(in the rows, 128 means zero)
One turn moves every row onto another: examples first, then more rows asked:
P: [130 123 145 135 168 131 122 100 146 131 157 107 159 130 118]
A: [111 127 131 136 119  98 122 116 114 114 127 122 125  82 121]
H: [123 107 120 144 122 135 134 119 153 133 132 159 142 122 174]
J: [156 111 127 123 154 150 138 102 139 147 140 129  90 134 134]
R: [134 120 116 104 109 120 115 164 130 133 103 128 106 135 127]
D: [131 116 132 126 164 171 145 140 155 119 140 123 158 107 133]
V: [108 115 134 145 158 134 149 110  94 136 138 147 111 143 128]
Y: [116 134 113 112 128 124  95 166 132 118 110 122 114 142 113]
E: [130 139 133 121 152 112 119 132 131  80 108 104 142 141 114]
C: [110 130 143 136 155 165 119 117 147  93 125 140 142 143  94]
K: [149 110 124 112 108 163 154 122 146 114  91 133 122 136 124]
L: [118 120 129 128  94 144 101 119 169 126 119 137 150 124 113]
N: [154 102 131 124 132 135 140 110 144 161 142 138 106 116 150]
M: [124 130 128 135 156  85 123 119 109 109 128 118 123 139 145]
W: [121 122 134 130 105 105 116 126 144 114 124 134 140  80 134]
Z: [114 126 133 124 144 149 137 128 103 110 106 132 108 158  91]
T: [ 89 127 140 158 152 126 116 109 126 108 146 154 142 123 126]
B: [141 118 136 116 167 139 141 122 118 146 137  97 133 158 110]
F: [116 105 119 124  97 128 146 134 108 161 114 133 128 127 133]
Q: [146 111 134 111 136 170 140 148 168 127 124 125 152 112 126]

K goes to L
C goes to T
Now these:
M goes to B
D goes to A
W goes to N

One turn moves every row onto another: examples first, then more rows asked:
nepum: [155  88  97 137 140 123 132 104  84 168 147 135]
nel: [176 111 116 129 139 132 142 135  95 189 148 107]
zas: [143 126 181 120 136 145 148 149 112 134 137 113]
geka: [170  98 107 109 135 136 123 121  89 174 140 103]
lisos: [169 128 147 125 115 157 136 137  90 112 159 102]
domos: [146 128 187 125 131 151 148 140 106 137 135 119]
zemos: [136  96 125 128 145 120 129 112  94 188 116 131]
Soz: [144  92  99 127 137 128 110 107  84 174 138 125]
sil: [155 126 139 130 111 159 129 145  99 109 166 107]
Dasal: [144 133 173 132 121 151 152 153 112 130 138 115]
minik: [147  94 123 137 148 116 149 111  95 183 126 140]
tul: [159 118 143 116 123 157 123 142  97 110 169 102]
gekiz: [121 108 128 143 125 144 104 120  91 109 166 136]
bunop: [130 112 135 144 119 151 103 112  84 111 165 137]
gefin: [161 104 132 111 144 130 140 127  98 187 120 108]
Vud: [180  93 104 120 137 132 142 119  88 168 151 113]
rog: [109 124 163 155 124 138 138 134 107 128 134 145]
pab: [105 116 167 147 138 132 130 128 107 131 134 148]
rotu: [172  99 129 120 146 126 159 125  98 183 131 118]
monid: [146 134 182 133 127 144 157 141 102 133 127 120]
Libid: [165 122 151 119 117 163 124 134  93 115 166 105]
Vuvov: [154 111 129 141 146 123 147 130  99 198 133 124]
damu: [111 118 171 149 132 140 127 117  99 134 135 151]
Zipe: [143 103 108 151 143 121 129 116  91 189 143 135]
Tiner: [112 122 161 158 127 133 133 118  93 127 131 151]
Fum: [121 118 129 154 113 148 114 126  93 109 161 137]
kopuv: [164 103  96 141 135 132 124 122  86 179 158 118]
tak: [134 117 127 150 114 146 112 115  81 105 162 133]

Libid goes to bunop
pab goes to zas
Now these:
nepum goes to minik
Fum goes to rog
lisos goes to tak
geka goes to Soz
kopuv goes to Zipe

One turn moves every row onto another: examples first, then more rows asked:
tuvo: [170 152  95 128  68  96 150 154 159 128 145 144 130 137 175 136 145 123
 141 145 144 133 156 127 175 147 150 141  71 128 153 105 104  98  89 110]
Saf: [146 122 147 159  69 126 116 132 113 145 108 141 107 103 120 147 142 117
 115 148 119 104 145 118 129 159 153  99 125 108 150 109 127  92 112 107]
zuf: [117 106  89 132 117 125 101 128 146 115 137 135 156 145 142 137 161 164
 121 153 152 152 110 104 179 148 155 114 119 119 113 145 125 108 123 140]
gotoz: [169 138 139 136 116 123 133 142 102 103 145 170 183 136 156 168 164 121
 133 115 123  91 106  95 165 159 132 102 111 137 147 127 114  86  77 126]
pozar: [108 112  92 139 125 136 111 127 144 120 120 133 145 130 147 141 156 168
 134 152 154 150 111 111 169 147 154 146 128 127 112 136 116 124 116 133]
sol: [157 141 142 144 128 112 140 154 153 106 137 156 171 129 171 163 198 117
 133 113 121  95  99 101 149 139 150 109 100 142 136 132 121  85  96 140]
vidi: [135 115  93 125  67 137 110 112 118 112 131 124 147  98 151 139 157 126
 100 174 134 129 115  84 144 136 137 102 123 122 119 121 126  90 112 140]
zefo: [121 111  96 139 118 124  99 120 149 128 130 123 158 129 145 149 161 153
 140 158 153 148  95 110 169 145 161 128 122 106 119 131 120 129 132 133]
por: [133 110 125 140 115 149 127 136 147 124 138 150 156 165 138 143 175 167
 168 162 133 122 139 123 158 146 109 129  91 111 141 156 139 121 144 128]
fofot: [188 155 152 128 111 112 145 149 143 112 112 149 150 150 154 176 174 130
 122 126 121  89 104  99 171 125 149  91 123 142 127 131 137  89 103 136]
vol: [157 155 114 147  92  90 113 133 136 133  99 158 129 144 169 139 122 149
  91 152 136 113 139 146 153 161 129 147  70 145 102 123  98  96  93 114]
sosos: [164 149 103 137  81 106 129 157 156 132 155 134 139 150 178 141 143 123
 134 152 153 120 137 129 168 129 139 154  52 125 148  98 115 120  91 117]
Roto: [166 144 106 141  75  97 144 167 160 139 141 152 132 129 176 140 145 130
 150 143 149 127 142 132 168 159 139 156  69 127 142 108 105 126 103  96]
fepu: [135 145 125 134  99 131 145 137 150 143 102 143 119 134 138 142 145 107
 156 140 131 118 163 131 141 155 177 141 122  99 178 109  96 104 104 125]
vofi: [189 154 158 132 114 133 136 133 129 107 135 159 177 140 167 172 175 126
 121 116 133 105 130  88 191 152 141 107 110 121 130 121 128 117 105 131]
nasi: [167 144 115 146  85  88 104 143 135 142 102 164 146 149 157 134 125 148
  98 148 136 109 106 142 150 158 146 145  58 151 108 122 101 104 101 110]
Bozek: [125 123  94 140  81 145 117 107 123 118 118 116 136  96 155 147 140 131
 112 178 131 130 113  88 141 131 131 127 118 130 107 111 116  95 100 129]
Dovuf: [133 124 137 159  74 152 131 128 121 145 103 126 103 105 127 144 139 122
 113 146 109 103 153 112 129 152 144 115 125 112 139 114 122  78 101 122]
mede: [181 133 124 145  76  97  99 152 117 140 107 149 139 156 158 129 134 151
  87 153 143  86 117 143 152 147 131 146  64 143 126 125 119  98  92 135]
mefep: [144 147 131 132  87 121 139 144 147 139 117 162 133 129 133 142 148  97
 164 145 134 119 154 129 136 153 174 131 106 104 186 103 100 118 118 106]
nupok: [172 151 147 131 116 110 149 160 152 113 126 145 158 136 174 166 182 122
 128 124 121  94  89  99 157 125 142 102 109 139 122 127 135  81  97 141]
Vodu: [143 120 102 140  65 126 110 116 117 126 132 112 137  89 155 153 142 124
 116 179 136 124 105  93 146 137 126 109 121 111 114 108 127 103 112 121]
kun: [137 113 124 148 101 152 125 147 144 141 123 147 158 147 119 145 166 175
 159 143 125 115 126 138 163 158 125 135 109 113 129 170 128 114 155 131]
dov: [137 120 120 127 104 147 134 149 143 126 129 159 166 159 133 127 162 178
 158 149 129 129 137 132 172 158 114 128 100 114 126 171 131  92 145 138]
tosif: [140 138 140 142 106 122 134 132 151 134 127 153 125 151 140 144 165 119
 163 143 135 131 159 130 139 140 177 132  86 115 190  96 123 119 106 105]
dezu: [115 103  98 140 118 125  92 132 146 127 152 124 144 151 155 148 160 150
 111 153 156 137 106 106 165 139 146 119 104 109 119 123 137 133 115 136]
lanir: [193 160 153 126 111 126 141 132 140 104 117 157 164 150 151 180 178 124
 124 126 126  94 127  92 182 132 150  97 121 133 137 130 128 111 113 135]
Gevu: [139 162 125 122  92 139 118 129 120 128  90 175 166 154 130 135 122 139
 115 161 118  97 135 148 128 146 115 144  86 134 122 151  99  89 130 137]
lilig: [140 142 130 124  92 122 146 137 149 137 119 152 126 135 140 132 155 108
 155 138 130 140 159 122 144 152 188 118 109 104 184  98 114  91 103 114]
Momaf: [177 146 153 132 121 127 128 137 106 109 141 164 183 140 167 166 159 125
 120 112 132 105 111  91 182 162 140 105 109 122 131 114 123 102  84 128]
timum: [164 130 140 125  96 131 111 122 113 126  83 173 169 168 128 130 153 151
 138 175 124  88 123 141 126 144 123 136  85 132 153 153 117  97 130 142]
pum: [163 153 132 116  86 129 119 130 126 126  90 179 181 159 136 118 143 146
 124 162 119 104 131 144 138 151 127 135  72 131 133 156 105  75 134 146]
Panu: [142 114 144 144  66 143 133 131 116 137 113 138 113 100 133 132 163 125
 113 143 115 119 153 107 130 159 155  96 128 110 151 114 138  74 109 122]
lelaf: [159 153  96 133  85  99 151 147 160 131 125 140 122 131 185 144 142 130
 151 153 148 129 159 134 168 156 136 162  88 121 143 110  94 116  92 110]
Sezo: [122 128 117 132 105 161 136 155 136 130 119 157 154 146 127 138 152 172
 153 143 132 117 143 139 160 155 113 152 118 120 128 168 120 110 142 136]
fisog: [179 149 116 143  74  87 112 143 137 132 106 162 140 148 161 125 137 147
  86 143 135 110 139 143 162 159 147 138  59 148 120 128 103  82  95 126]
Lup: [160 131 138 152 122 118 138 150 127 101 145 167 172 130 156 169 191 122
 136 109 117  87 112 101 155 154 140 105 106 147 150 139 113  84  87 130]
nalus: [159 146 123 126  76 139 118 130 122 136  95 169 177 152 123 138 133 144
 133 166 111  91 109 142 129 142 117 138  77 137 126 155 105  91 140 132]
teba: [154 113 151 145  67 137 131 130 103 138 109 144 109 116 131 144 168 133
 129 153 119 102 149 121 116 148 142 111 122 123 174 112 146  97 105 113]
kom: [142 114 103 122  67 130 103 122 103 126 128 123 138 112 155 146 149 120
  94 175 141 108 101  99 126 128 133 113 120 120 137 108 135 108  99 140]

Panu goes to vidi
nupok goes to sol
Now these:
tosif goes to teba
lelaf goes to fepu
Vodu goes to zefo

One turn moves every row onto another: examples first, then more rows asked:
nekip: [165 130 131 120 105 139 112 137 104 147  83 150 132 122 116 119]
bez: [135 107 146 129 123 170 131 125  93 117  85 135 143 128  86 122]
suza: [ 90 116 124  64  91 146 141 149 107 141 102 139 145 148 122 154]
Kan: [ 96 133 108  96 117 138 135  93 103 103  97 133 131 114 129 163]
Zosim: [109 147 138  97  82 105 116 112 147 136 114 126 163 146 125 138]
Lovef: [121 154 137 110 103 115 108  99 141 145  81 117 118 144  98 145]
tani: [ 85 130 134 113 135  94 141 114 100 155  93 114 138 128 133 124]
Nodos: [112 126 141 111 124 146 138 103  75 142  83 147 108 160 116 134]
dese: [129 118 156 121 104 145 135 117 135 103  73 108 117 107 104 156]
Pil: [105 155 144 102  91 146 149 120 132 108 118 129  99 146 127 149]
Dedi: [101 119 141  99 104 137 146 116  81 133 115 156 153 162 143 127]
zokim: [ 98 148 100 109 110 147 152 128  88 123  98 129 124 167  93 155]
somen: [137 135 127  76  97 155 108 124  98 148  85 134 149 137  98 116]
bikug: [108 135 144 107  76 136 154 142 111 167  83 104 151 158  97 131]
tebab: [109 123 119 104  99 102 148 170 137 149 102 103 152 140 133 145]
toz: [123 160 138 105  85 109 146 131  96 155 123 131 146 161 131 130]
Pid: [104 120  95 127 113 126 155 163 102 141 120 123 161 144 131 132]
Gane: [141 130 160 112 111 131 143 146 135 129 121 134  96 147 113 157]
pigin: [127 145 135  90  79 172 126 122 124 112 104 138 132 156 100 131]
far: [111 136 115 107 109  98 138 162 141 129 115 107 128 133 147 145]
Nus: [121 123 142 115  91 124 143 145 162 110  80  91 136 138 107 145]
gef: [125 121 121 124 135  84 122 140  96 136 102 116 116 141 136 136]
Paviz: [127 103 114 134 120 113 107 126 104 124  87 139 166 139 128 110]
dezib: [117 127 140 120 100 125 134 146 162 104  94  97 124 156 102 142]
somok: [107 120 126 101 123 120 118 115  93 159  79 122 169 138 105 106]
Tof: [129 115 121 116 131 143 135 142  73 142 106 145 147 106 130 123]
bep: [143 113 153 123  95 161 127 132 142 116 106 157 146 145 105 130]
fot: [125 114 102 113 123 156 137 142  68 124 108 145 144 123 117 142]
viku: [132 115 131 131 117 168 135 114  90  99  86 132 128 115  95 145]
rotom: [107 120 153  95  83 127 136 107 126 148  83 107 160 104 134 138]
tageb: [107 129 101 141 120 114 148 153 101 135 118 123 163 144 133 119]
Nof: [136 117 155 108 107 146 129 127 126 105  70 109 117 106  95 151]
dilot: [120 114 107 119 128 148 142 145  67 135 111 140 142 112 119 138]
Nif: [ 99 113 140 104 121 142 109  85 125 123  74 142 124 145 110 143]
Sef: [138 114 159  96 111 154 120 135 133 111  81 118 108 118 100 148]
geki: [115 123 149 122  93 113 146 143 159 125  80  90 134 133 112 149]
Zod: [ 75 140 142 127 117 111 159 111 126 118 113 118 120 147 135 139]
lunaf: [112 120  94 115 113 126 149 167  92 145 114 127 163 148 123 136]
zutim: [126 107 135 129 122 164 133 121  86 106  86 130 140 113  88 138]
fofi: [116 131 114 105  97 107 152 169 143 140 105 101 138 137 138 146]
goru: [102 103 143 126 125 104 138 136 135 105 125 124 131 165 125 147]
pitu: [115 151 129 139 102 127 148  86 106 129  78  98 138 123 104 139]

somok goes to somen
bep goes to Gane
viku goes to dese
Now these:
Zosim goes to toz
tageb goes to Tof
zutim goes to Nof
pitu goes to rotom

